[[ 20  36 -11 -10]
 [ 34 -15  -2  16]
 [ -8  35  26 -38]]
->
[[-11 -10  20  36]
 [ -2  16  34 -15]
 [ 26 -38  -8  35]]

[[-14  18  -2  31  17  10   6  -2  -4 -21 -14 -14 -10]
 [-13 -13 -15  -8  18  -5  42   7  12  10   2  -9 -13]
 [ 11  -3  -2 -16 -14 -14 -10  -8  20  -3  30  11   5]
 [  3 -15 -15 -14 -12 -15   7   3  14  21   2  13  -6]
 [-14  18  -2  27  19   7   7  -3  -3 -21 -14 -14 -10]
 [ -2  17   0  -1 -16 -14 -11  -8 -12  14  10  12  35]
 [  5   1  -9 -16 -14 -13 -11  -6  18  -2  30   8   8]]
->
[[-14 -10 -14  18  -2  31  17  10   6  -2  -4 -21 -14]
 [ -9 -13 -13 -13 -15  -8  18  -5  42   7  12  10   2]
 [ 11   5  11  -3  -2 -16 -14 -14 -10  -8  20  -3  30]
 [ 13  -6   3 -15 -15 -14 -12 -15   7   3  14  21   2]
 [-14 -10 -14  18  -2  27  19   7   7  -3  -3 -21 -14]
 [ 12  35  -2  17   0  -1 -16 -14 -11  -8 -12  14  10]
 [  8   8   5   1  -9 -16 -14 -13 -11  -6  18  -2  30]]

[[ 39 -13 -38  36  -3  33]
 [ 18 -17 -13  17 -27  -3]
 [ 32 -23  28  10 -38 -34]
 [-28 -20  29   6   3 -39]]
->
[[ -3  33  39 -13 -38  36]
 [-27  -3  18 -17 -13  17]
 [-38 -34  32 -23  28  10]
 [  3 -39 -28 -20  29   6]]

[[ 26  21   4]
 [ 44  12 -10]
 [-12  -7 -10]
 [-23  -8   2]
 [ -2 -16 -17]
 [ 23   2  -4]
 [  3   3  14]]
->
[[ 21   4  26]
 [ 12 -10  44]
 [ -7 -10 -12]
 [ -8   2 -23]
 [-16 -17  -2]
 [  2  -4  23]
 [  3  14   3]]

[[  0  42   8  -8  -3]
 [ 11 -12  -3   3  11]
 [ -4  -3 -18  -2   1]
 [-33  20  15  24 -28]
 [ 22  28  -2   1  10]
 [-19  -6 -18  25 -15]
 [ 10 -11  27   8   8]
 [  3  14  16  -7   4]
 [ -5  -9  -3  23  -6]
 [ -8  -7  -6   6  -2]]
->
[[ -8  -3   0  42   8]
 [  3  11  11 -12  -3]
 [ -2   1  -4  -3 -18]
 [ 24 -28 -33  20  15]
 [  1  10  22  28  -2]
 [ 25 -15 -19  -6 -18]
 [  8   8  10 -11  27]
 [ -7   4   3  14  16]
 [ 23  -6  -5  -9  -3]
 [  6  -2  -8  -7  -6]]

[[-33 -35 -21 -14  17  -1]
 [ 30   1 -26  27  30 -28]
 [-20  21  -7 -19 -10 -13]
 [-18  25  -7  38  13 -31]]
->
[[ 17  -1 -33 -35 -21 -14]
 [ 30 -28  30   1 -26  27]
 [-10 -13 -20  21  -7 -19]
 [ 13 -31 -18  25  -7  38]]

[[ 1  0  0  1 39 38 38 39 38 39 38 38]
 [ 0  0  0  1  0  0  0 39 38 39 39 39]
 [ 0  0  0  0  0  0 38 39 38 38 40 38]
 [ 0  0 -1  0  1  0  0 -1  0  0  0 34]
 [ 0  0  0  0  0  0  0  0  0 -1  0 38]]
->
[[38 38  1  0  0  1 39 38 38 39 38 39]
 [39 39  0  0  0  1  0  0  0 39 38 39]
 [40 38  0  0  0  0  0  0 38 39 38 38]
 [ 0 34  0  0 -1  0  1  0  0 -1  0  0]
 [ 0 38  0  0  0  0  0  0  0  0  0 -1]]

[[ 15 -17   1  -9   4   0  15  -2 -39]
 [-29 -22  14  -5 -17  13   1  -2 -34]
 [-36 -11   3 -12 -46  16  22  -9 -11]
 [  7  -6  10   9  46   3  15   0 -17]
 [ 15   5  -3   5  25  -5  15  -1  16]]
->
[[ -2 -39  15 -17   1  -9   4   0  15]
 [ -2 -34 -29 -22  14  -5 -17  13   1]
 [ -9 -11 -36 -11   3 -12 -46  16  22]
 [  0 -17   7  -6  10   9  46   3  15]
 [ -1  16  15   5  -3   5  25  -5  15]]

[[  3   6  10 -43   4 -17  42  -4  -6  11]
 [ -7   3  -4 -27   5  -9   7   4  -3  -3]
 [ 13   5   9 -18  -3  -7  20  -8 -15  15]
 [  0   5  -7 -18   2  -4 -13   3  -4  -1]
 [ -5  -2   5  -9   3  -5  19   0   2   0]
 [ -8   2   1 -28   6 -11  20   3   2  -2]
 [  3   5 -13  -5  -1   2 -32   4 -14  -3]]
->
[[ -6  11   3   6  10 -43   4 -17  42  -4]
 [ -3  -3  -7   3  -4 -27   5  -9   7   4]
 [-15  15  13   5   9 -18  -3  -7  20  -8]
 [ -4  -1   0   5  -7 -18   2  -4 -13   3]
 [  2   0  -5  -2   5  -9   3  -5  19   0]
 [  2  -2  -8   2   1 -28   6 -11  20   3]
 [-14  -3   3   5 -13  -5  -1   2 -32   4]]
